One turning vector, and how many ticks it has turned:
The counts run from 0 to 188.
[175 169 128 137  78 145 136 143 126 108  85 124 118 143  92 135 155 179
 129 123 146  99 132 140 180 201 153 170 102 122 139 136 155 122 103 166
 157 149 102 144 108 106 176 157 125  97 100 133  94 104 121 120 144 132
 132 133 101 116 147 107 127 122 115] -> 162
[166 148 107 178  66 121 144 148 139  86 126 103  96 179  96 126 174 170
 125  94 148  95 113 104 166 168 132 127 155 149 131 134 135 124 101 158
 157 139 116 119  76 123 144 143 117 107  77 154  84 121 151 113 159 144
 149 109 106 109 127 140 145 123 101] -> 23
[128 158  91 161  54 132 152 110 127  79 117 105 105 187  85 115 182 170
 121 101 153 101 110 120 146 150 146 132 137 114 115 137 148 148 129 163
 131 141 102 155  82 115 156 117 138 121  98 129  80 104  89 135 157 111
 166 146 115 116 151 128 158 121 115] -> 31
[140 135 112 160  58 118 119  96 160  90 131 112  95 168 106 116 173 194
 137 127 158  98 104 132 137 183 146 150 128 123 105 157 135 156 130 151
 129 152 100 114 101 117 170  81 134 123 110 123 114 124  83 128 155 130
 156 158 104 103 167 128 126 138 135] -> 71
[154 164 124 133  76  98 134 123  98 101 100 113  90 142 109 133 169 179
 106 117 153  90 101 149 151 195 143 158  91 111 123 136 166 131 109 156
 133 174 123 133  96  95 185 113 139 115  92 127  94 119  82 141 139 150
 154 138 119 148 150 134 113 127 104] -> 156
[130 153 131 144  69 118 123 107 142  93 128 104 114 180  77 119 179 168
 143 118 161  79  94  98 150 182 124 120 155 120 127 146 156 146 117 164
 154 168 108 132 103 111 174 103 136 102 106 140  74 104 106 111 159 127
 138 134 118 129 141 117 133 128 115] -> 149
[160 139 116 177  54 121 122 130 150  95 137 109  82 170 114 116 185 189
 134 119 143 107 128 125 148 178 147 154 140 146 115 148 114 158 132 160
 132 143 105 119  93 123 157 106 135 112  97 139  90 126 116 136 165 117
 155 131 100  80 154 134 149 115 133] -> 176
[177 161 137 129  77 110 107 140 106 102 103 116  95 151 115 126 166 183
 130 129 149 102 119 146 169 210 154 176  81 125 126 144 152 133 117 152
 146 157 122 109 100 111 186 118 126 101  91 152 104 119 113 118 147 154
 141 126 110 126 158 118 108 134 129] -> 48
[192 143  89 172  70 136 126 156 171  95 113 117 117 140  96 125 153 199
 116 116 149 102 111 126 165 189 158 169 136 129 117 126 124 131 122 142
 137 139 122 115  96 138 158 108 110 120  79 131 115 120 136 116 143 145
 163 135  84 119 153 149 141 118 117] -> 94
[141 160 103 160  72 120 147 101 153  93 136 115 104 154  77 135 199 159
 138 101 181  91  86 112 154 178 118 120 151  97 138 134 150 153 124 153
 145 172 116 128 108  99 166 103 130 111  97 134  88 116 103 138 141 126
 153 149 119 144 147 141 132 129 115] -> 0
[ 86 149 118 176  59 116 140 117 147  88 122 113  83 184 129 109 160 165
 109 107 159 106 124 120 159 168 150 138 138 147 125 137 169 134 107 162
 141 121  87 105  79 111 168 116 112 130  94 136  97 113 103 106 162 152
 132 138  91 115 140 107 133 140 115] -> 142
[140 167 143 133  72  89 138 115 102 100 126 110  80 131 115 133 179 171
 120 113 166  92 114 150 157 195 126 148 103 122 138 130 175 150 106 161
 139 174 118 123 104  85 181 111 140 117  90 140  89 115  86 147 142 145
 133 135 119 143 137 123 113 124 110] -> 155
[192 162 117 161  76 152 139 154 166 111 110 118 110 120 104 137 162 194
 123 115 155 111 138 141 190 195 149 178 113 124 138 119 139 137 126 152
 148 130 102 112 123 115 169 134 110 109  94 132 110 112 134 117 141 152
 131 149  83 118 146 118 130 120 138] -> 90
[128 148  92 183  61 116 159 142 138  80 116 110  95 171 112 119 147 171
  87  91 145 100 118 121 152 149 145 137 139 141 119 119 154 123  94 151
 139 131 103 135  70 112 142 121 117 128  71 128  97 121 110 128 157 145
 148 123  93 131 121 131 160 120  86] -> 137
[142 172 114 145  81 122 138  92 136  91 101 123 113 153  92 133 173 157
 137 104 181  92  95 121 159 181 139 136 116  79 142 132 167 133 110 156
 153 157 112 124  94  85 169 128 115 115 109 134 112 102 103 119 140 141
 144 156 117 142 159 120 100 165 114] -> 3
[157 156 130 149  71 120 132  93 159  95 107 127 113 155  80 136 172 178
 154 119 161  86  96 120 147 191 138 135 132  97 127 163 155 147 120 156
 151 170 107 127 106 103 169 113 137  92 119 124 112 100 101 121 147 130
 149 160 121 118 167 120 104 143 121] -> 76
[144 130 122 190  57 106 137 125 149  92 137 105  74 159 117 122 181 186
 123 111 145 101 125 127 141 178 133 143 149 155 110 152 133 149 121 156
 130 150 102 116  86 114 146 102 144 113  91 136  94 130 111 144 167 130
 158 125 100  93 143 141 145 105 115] -> 177
[142 149  85 193  53 125 148 116 167  94 138 115  86 154  99 128 192 172
 124  92 168 103 106 117 155 157 131 133 158 123 123 128 124 157 126 151
 129 146 114 121  90 113 143 109 129 128  91 130 100 118 119 152 153 120
 167 151 108 117 143 148 147 123 117] -> 104
[125 138 134 184  61 132 131 111 178 102 134 102  94 164 108 114 168 185
 142 117 155 100 132 124 162 179 137 148 158 145 121 156 142 152 129 161
 140 138  84 109  96 114 158 108 126 101 110 131  95 119 114 125 166 129
 130 148  85  83 145 110 138 125 133] -> 68
[156 159 137 158  76 118 145 160 123 111 105 109  88 130 121 135 153 191
 100 120 137 107 139 155 180 201 145 177 108 151 128 124 162 123  96 162
 141 136  99 123 103 102 174 143 117 110  81 131  98 124 120 129 147 153
 124 126  91 120 121 113 129 109 104] -> 164
[142 139  89 194  54 111 139 116 150  89 121 120  76 155 125 124 182 177
 118  93 166 115 120 131 146 168 152 146 123 119 120 134 127 150 119 148
 124 130 115 104  78 116 146 112 123 135  88 135 125 127 116 137 156 140
 161 149 102 111 164 144 123 154 127] -> 102
[170 138 111 168  73 136 127 150 158  89 103 105 120 174  98 118 148 192
 133 120 133  87 128 115 166 176 162 161 134 148 113 147 131 123 108 150
 148 132 107 122  82 141 149 131 113  96  92 147  97 113 138 103 154 134
 146 119  87  91 149 127 138 119 113] -> 171
[139 159 122 166  56 137 142  88 157 105 125 118  94 154 101 129 186 177
 139 117 160 104 124 132 160 181 140 147 129 111 128 154 144 157 129 172
 134 148  88 132 101  91 167 121 148 107 116 116 104 111  94 149 152 111
 140 170 109  98 163 114 133 130 138] -> 185
[147 170 146 138  67 116 126 119 119 106 130 113  92 151 105 133 198 171
 136 120 163 102 116 137 165 199 113 141 113 124 146 134 158 155 122 169
 141 173 110 122 117  87 182 123 138 108 104 140  81 117 101 135 143 136
 127 141 124 125 133 123 125 119 124] -> 154
[119 146 144 151  77 100 132 110 135  99 132 106  97 163  89 131 176 159
 141 112 166  72  97 110 156 187 120 121 147 130 133 146 170 137 106 170
 155 175 107 123  97  95 169 105 127  95 100 146  81 114 105 120 158 144
 124 132 118 136 128 114 119 127 102] -> 150
[128 160 139 131  69 107 113 102 114  94 108 117  93 176 100 123 172 162
 141 123 166  88 103 128 155 192 140 145 105 108 132 154 170 135 116 164
 147 162 112 113  91  98 183 117 125 110 103 139  98 107  96 118 152 144
 134 140 123 120 161 113 103 157 121] -> 152
[101 145 114 175  63 116 159 106 134  86 115 114  98 171 101 128 159 164
 120  99 156  89 112 117 143 153 144 123 149 127 118 139 176 132  97 162
 141 148  93 145  77  94 155 116 127 114 100 121  89 104  90 132 156 130
 141 142 108 126 134 116 136 132  86] -> 33
[147 144 112 205  62 125 139 135 178  99 138 110  71 152 117 129 191 168
 132  97 167 110 123 122 162 176 126 144 153 140 131 134 128 147 121 154
 149 130 110  95  88 114 145 126 112 114  91 153 108 128 147 140 154 138
 142 130  97  92 142 135 130 131 126] -> 100
[124 149  86 165  54 113 147 109 123  76 109 116  86 187 111 115 170 171
 104 100 152 109 110 124 138 149 153 139 120 122 108 133 148 144 117 151
 128 139 104 140  71 113 154 112 134 136  89 131  94 114  87 129 161 122
 168 148 116 116 161 137 144 134 115] -> 30
[155 129 131 177  68 129 132 148 163  97 121 113  98 173  99 122 158 191
 132 122 137  90 131 119 167 184 151 150 151 161 119 146 137 129 113 158
 152 138 102 117  94 126 147 133 120  95  91 141  89 121 144 115 163 138
 135 117  80  79 135 123 140 109 111] -> 172
[180 161 109 141  65 136 128 157 134  90  96 118 115 152 106 125 149 202
 102 125 129 108 140 150 172 185 164 180  90 141 113 123 139 135 117 155
 133 129 105 127  96 125 166 124 116 115  89 131  99 118 108 115 141 142
 151 132  94 115 145 129 146 107 126] -> 166
